(in the rows, 128 means zero)
The rows of A fall into 3 groups, which share some directions, and each row is roughly a mix of its group's hidden directions, except some rows that fit no group.
A:
[[ 92 110 148 126 107 163 154  90 149 139 101  94 121 117 126 151 178  93
  161 125]
 [155 133 126 142 141 147 138 110 139 166  81 114 125 112  94 136 199  97
  143 108]
 [ 82 112 124 105  91 120 115 138  76 122 182 118 118 112 176 129 114 129
  136 152]
 [106 147 136 122  96 152 115  92 139 149 117 110  96  87 147 172 153 107
  179 114]
 [ 82  90 138 121  98 134 105 126 101 117 173 140 114 132 169 126  90 175
  139 120]
 [ 72 117 131 110  91 127  92 119  85 115 158 143 103 122 173 129 100 152
  147 121]
 [ 74 118 125 131  99 121 133 123  83 138 173  95 119 111 167 127 155 126
  173 136]
 [147 151 112 142 128  75  98 101 122 121  98 138 135 111 116 102 165  94
  118  71]
 [134 112 139 169 119  96 160 109 128 147 125 110 115 119 121 118 212 116
  146 101]
 [139 105  95 102 129 136  79 133 114 115 124 184 161 127 137 122  77 136
  107  94]
 [ 91 129 117  90 124 167 101 150  73 134 146 136 120 133 158 137  83 144
  142 163]
 [ 89 131 144 105 128 175 148 135 130  95 100 166 110 172 125 140  88 141
  138 164]
 [161 114 122 160 142  64 145 151 133 115 173 123 155 139 126  90 123 150
   92 120]
 [161 113 112 148 138  78 129 138 155  95 151 150 171 140 117  94 100 142
   91  99]
 [106 111 106  94 116 189 103 123  85 165 112 133 129 103 140 153 150 105
  160 128]
 [ 83 108 142 123  90 149 130 146 101 103 147 172  96 157 119 102 125 174
  125 152]
 [146 105 142 179 148  90 162 143 124 127 137 139 121 164 107  86 164 169
  115 115]
 [ 79 117 134 100  96 180 118 141 117 108 145 158 110 145 131 130  88 164
  139 162]
 [109 141 110  88 122 133  76 120  68 147 124 128 117 100 173 149 111 102
  142 122]
 [130 102 119 156 122 117 134 111 100 168 131 118 124 102 140 130 201 120
  167  87]
 [103 162 162 152 112  69 113  92 135 100 115 118  83 136 132 104 147 133
  127  98]
 [145 110 110 137 137 187 118 121 163 167 122 100 167 107  81 128 154 135
  146 109]
 [128 122 160 162 170  89 182 132 148 108 128  97 133 178 126 108 121 143
  113 141]
 [116 161 154  88 135 140  85 102 133 120  85 121  97 127 150 159  77 110
  110 130]
 [157 125 157 113 149 174 111 119 139 165  69 116 101 130  93 142 149 124
   93 133]
 [147 151 125 117 145 131 137 120 197  96 119 121 162 131 125 153  63 109
  119 131]
 [118 108 130 162  91 117 131 138 144 122 175 121 133 127  85  75 166 172
  117 122]
 [133 120 116  93 107 159  94  95 144 148 109 115 143  78 141 168 128  78
  134 106]
 [128 119 153 153 126 157 170 117 136 161 104 123  88 129 117 153 193 132
  165 134]
 [173 137 119 161 135  92 124 116 146 154 123 103 139  99 100 111 188 111
  118  91]
 [137 153 135 162 130 123 142 105 150 137  83 130 110 126  86 118 198 118
  153  99]
 [159 146 116 104 142 165 106 124 132 176 120  98 128  82 146 184 118 102
  147 134]
 [ 88 119 147 102 110 126 131  99 172  79 131 105 150 138 149 139  72 102
  112 134]
 [166 162 120 124 155  72 116 126 153  99 124 137 144 128 148 136  69 110
   99 112]
 [ 83 115 180 136 127 151 133  84 138 140  93  86  89 143 134 141 153 135
  150 115]
 [104 140 133 156 117 150 139 135 105 136 112 162  90 148  93 104 181 166
  169 128]
 [151  93 110  95 142 168 109 155  83 181 142 108 147 105 139 142 132 116
  105 153]
 [162 113 151 147 141  89 125 121 158 125 123  97 141 136  93  88 147 129
   62 113]
 [124 156 110  91 142 140  87 101 121 121  77 145 140 116 150 157  92  83
  138 104]
 [147  97 116 148 140 143 123 162  85 173 148 124 133 131  97  91 175 166
  117 132]
 [107  87 140 164 107 130 157 132 103 146 151 128 108 137 117 103 196 162
  150 122]
 [120 154 122 151 112  95 135  98 126 112  96 171 102 121 134 135 171 109
  175  83]
 [ 98 146 163 129 103 134 160 124 128 138 149  87  76 117 149 158 150 127
  155 175]
 [140 161 134 102 130 141 116  98 177 126  94  93 137  99 126 166 111  72
  120 130]
 [177 157 120 121 164 147 131 116 172 143  75 128 144 117 112 167 117  91
  131 118]
 [134 125 125 135  96  87 102 133  76 149 147 136  95 100 131 101 189 128
  110 116]
 [107 128 165 160 105 103 152 124 133 100 131 167  70 158 129 119 140 177
  139 123]
 [166 131  96  93 142 164 116 174 111 156 148 125 156 108 120 140 103 117
  102 174]
 [ 97 136 143 120  76  85 107  93 121 115 148 103  99  91 160 133 152  96
  127 113]
 [188 143 110 127 169 121 129 140 171 119 107 142 168 135 106 133  85 117
   95 121]
 [ 93  78 136 137  86 119 148 121 148 106 194 114 142 119 161 133 109 150
  139 126]
 [ 87 110 126 126  98 117 116 145 109  86 170 158 131 153 127  84  98 171
  112 137]
 [125 138 146 127  74 102 121  95 178 116 152  93 114  79 132 144 145  98
  118 119]
 [193 115 135 153 178 117 182 157 144 148 118 132 134 150 117 141 137 134
  106 145]
 [131 147 147 145 137 144 160 107 154 129  63 134 107 146  88 130 183 104
  142 124]
 [160 119 119 114 145 198 119 134 123 185  95 134 122 108 109 163 150 126
  144 133]
 [155 108 140  85 154 160 103 139 119 162 120  95 133 119 143 155  89 116
   78 156]
 [115 180 104 100 135 139  93 124  94 134 115 139 116 107 165 162  95 107
  173 129]
 [114 120 124  92 131 186 107 122  97 167 111 121 114 106 159 178 118 111
  159 139]
 [150 108 106 144 145  74 118 135 129 123 176 101 181 119 147 102 104 131
  105 101]
 [134 145 142 134 137 143 144  95 145 152  73 107 110 114 118 157 183  84
  154 115]
 [188 104 120 162 163  87 162 145 158 131 144 125 166 138 118 117 129 135
   98 112]
 [159 111 139 155 153  72 180 143 155  96 147 136 145 159 142 123 104 134
   98 132]
 [113 134 120  98 124 118 111 101 151  90 120 142 148 122 171 161  60  97
  131 108]
 [163 167 122 141 142  73  83 125 110 124 100 160 108 126 116 100 132 133
  101  89]
 [100 119 150 126  70  95 123  96 159 105 171  97 116  93 158 139 126 116
  125 118]
 [130 136 166 138 118 117 121  99 153 107  69 170  76 147 109 128 143 136
  110  99]
 [ 82 189 139 129 121 151 124 120 128 113 117 131  87 139 133 143 106 149
  188 147]
 [175 143 112 113 158 169 123 125 146 157  68 148 135 116 104 162 139  95
  131 119]
 [118 131 150 138 106 139 145  89 149 145  95 107  98 107 122 153 193  95
  159 113]
 [142 147  89  96  99 121 105 140 146 103 163 149 161  90 145 147  77 101
  122 136]
 [ 85 149 138 103  94 105 114 108 135  87 153 119 116 116 175 148  75 113
  138 138]
 [ 90 147 145 140  80  94 121 103 133 121 166  77 106  96 139 116 164 119
  147 126]
 [122  88 108 106 107 170 129 113 122 162 132 108 155  87 142 161 163  85
  150 122]
 [170 152 140 159 150  52 135 135 149 102 138 140 119 142 132 112 104 148
   96 113]
 [119 121 143 134  97 114 126  76 160 130 110 102 119  93 133 145 177  84
  140  88]
 [ 72 132 127 135 105 175 143 107 130 119 107 151 114 138 122 139 149 137
  200 119]
 [169 138 121 162 149 102 151 129 180 119 119 115 164 135  77  98 153 121
  107 112]
 [113  82 123 115 118 118 139 140  88 148 186  92 144 110 183 142 123 119
  124 147]
 [141  89 117 118 132 107 126 149 135 113 175 107 180 132 133 101  89 131
   72 139]
 [134 103 123 142 121  56 127 130  96 128 179 103 142 111 168 107 141 121
  107 111]
 [109 162 107 106 134 167 103 119  89 143  71 157 111 124 120 139 150 103
  168 122]
 [160 133 124 148 167 151 147 123 145 174  98  84 150 121  93 132 177 110
  143 121]
 [137 139 119 134 161 184 162 170 125 144 119 137 135 160  87 122 129 157
  145 174]
 [ 78 129 141  99 106 174 118 133 102 123 136 147  93 137 156 153  92 154
  159 158]
 [153 127 101  91 154 170 123 163 126 143 139 121 168 122 132 150  74 116
  111 168]
 [111  94 152 166 105  91 157 136 107 130 171 123  99 140 136 100 172 168
  127 127]
 [ 95 111 115 113 113 153 137 158 127 100 179 138 154 146 136 119  71 160
  133 165]
 [152 111 121 120 110 141 160 140 103 165 127 133 109  95 136 160 194  87
  131 154]
 [169 182 115 131 155  99 108 111 128 140  78 146 113 109 134 153 135  92
  141  94]
 [132 116 119 139 132 114 145 169 134 107 187 131 156 150 123 100  83 174
  109 157]
 [163 144 144 151 165  74 143 133 164  98 122 127 139 159 120 111  90 140
   87 121]
 [ 77 121 130 109  99 123 139 116 121  91 154 141 123 128 185 159  82 120
  160 137]
 [132  42 133 133 110 144 131 116 135 158 165 107 152 105 148 139 145 140
  118  99]
 [189 124 111 111 151 174 114 143 142 163  94 168 130 112 115 169 113 125
  119 124]
 [148 105 130 163 138 122 144 143 104 170 140 103 123 127  98  98 204 147
  125 125]
 [194 136 109 126 157 114 126 157 158 123 140 154 155 127 124 141  71 138
   93 132]
 [121 146 126  92 121 170 129 117 170 125 126  91 149 104 135 172  89  88
  136 159]
 [102 140 106 112 111 143 110  97  99 143  99 133 126  99 149 152 164  81
  177 101]
 [167 156 131 138 126  76 138 107 189 109 137 110 138  98 143 156 110  95
  117 110]
 [152 162 131 129 148 154 139 103 176 143  72 111 131 117  99 158 149  89
  147 120]
 [183 100 103 146 163 117 157 171 113 152 142 137 164 138 104 106 153 133
   99 139]
 [154 157 128 123 147 154 127 101 156 153  67 116 123 108 114 167 151  82
  147 114]
 [131 100 130 125 154 141 148 175  76 137 144 156 117 168 139 115 111 169
  111 166]
 [132 125 104  92 131 149  94 134 137 112 139 155 158 122 151 150  44 132
  120 124]
 [138  83 144 119 111 112 109  96 142 118  91 143 133 126 112 109 160  99
   70  86]
 [ 82 119 132 136 101 149 123 133  72 144 135 147  87 135 128 111 175 160
  166 131]
 [ 66 119 159 116  83 153 125  95 144 120 146  94 102 115 155 152 121 130
  159 135]
 [171 135 129 140 159  90 147 163 146 113 156 122 149 150 118 108  88 147
   78 152]
 [ 73  93 116 109 104 126 135 124  92 113 169 121 146 125 185 139 106 118
  157 134]
 [ 88 133 149 138  95 107 136  78 169  81  96 137 120 138 119 118 146 105
  139  93]
 [159 123 126 150 124 145 123 140 113 173 117 136 105 114  81 107 204 145
  124 122]
 [102 118  94 126 118 144 159 147 106 136 181 111 161 112 161 145 125 121
  185 152]
 [129  88 144 165 142 125 139 135  94 158 123 138 105 154 112  95 183 173
  127 107]]
One row of each group comes first, with its name. Which group is each row after those in?
[164  98 108 107 143 163 143 152 126 171 142  90 166 103 123 147 141  96
 106 160] | H
[ 70 114 137  96 119 149 123 127  73 113 119 152 105 154 172 139  99 129
 142 148] | C
[125 109 119 167 111  75 166 118 159  94 155 130 162 134 115  93 160 121
 130 100] | P

[146 159 121 122 141 156 107 110 115 164  67 139 104 109 112 152 171 100
 155 108] | P
[ 95 127 147 124  79 143 121  78 172 122 122 106 111  93 135 156 150 104
 157 105] | H
[140 103 111  96 150 127 105 128 128 119 139 130 172 126 170 150  53 114
 105 116] | H
[116 132 115  83 132 199 108 132 148 120 102 138 155 133 112 148  76 114
 125 151] | P
[125 154 135 140 118  62 123 150 111  91 169 143 109 142 141  95  99 157
 101 142] | H
[ 97 114 166 141  95  71 129 105 138 102 170  94 104 126 165 119 121 138
 110 119] | H
[140  97 113 121 112  85 109 127  78 127 134 184 114 114 177 136 134 117
 117  93] | P
[ 85 130 120 104 157 144 122 150  79 109 128 128 145 173 145 107  75 140
 130 160] | C
[134 151 145 139 125  87 138  85 163 100  80 151 105 127 142 151 139  93
 139  86] | P
[192 151 134 142 160 105 162 123 183 131  99 125 132 121 124 164 126  98
 116 124] | C
[106 122 111 117 120 100 112 144 117 101 187  99 171 128 149  98  78 134
 108 141] | P
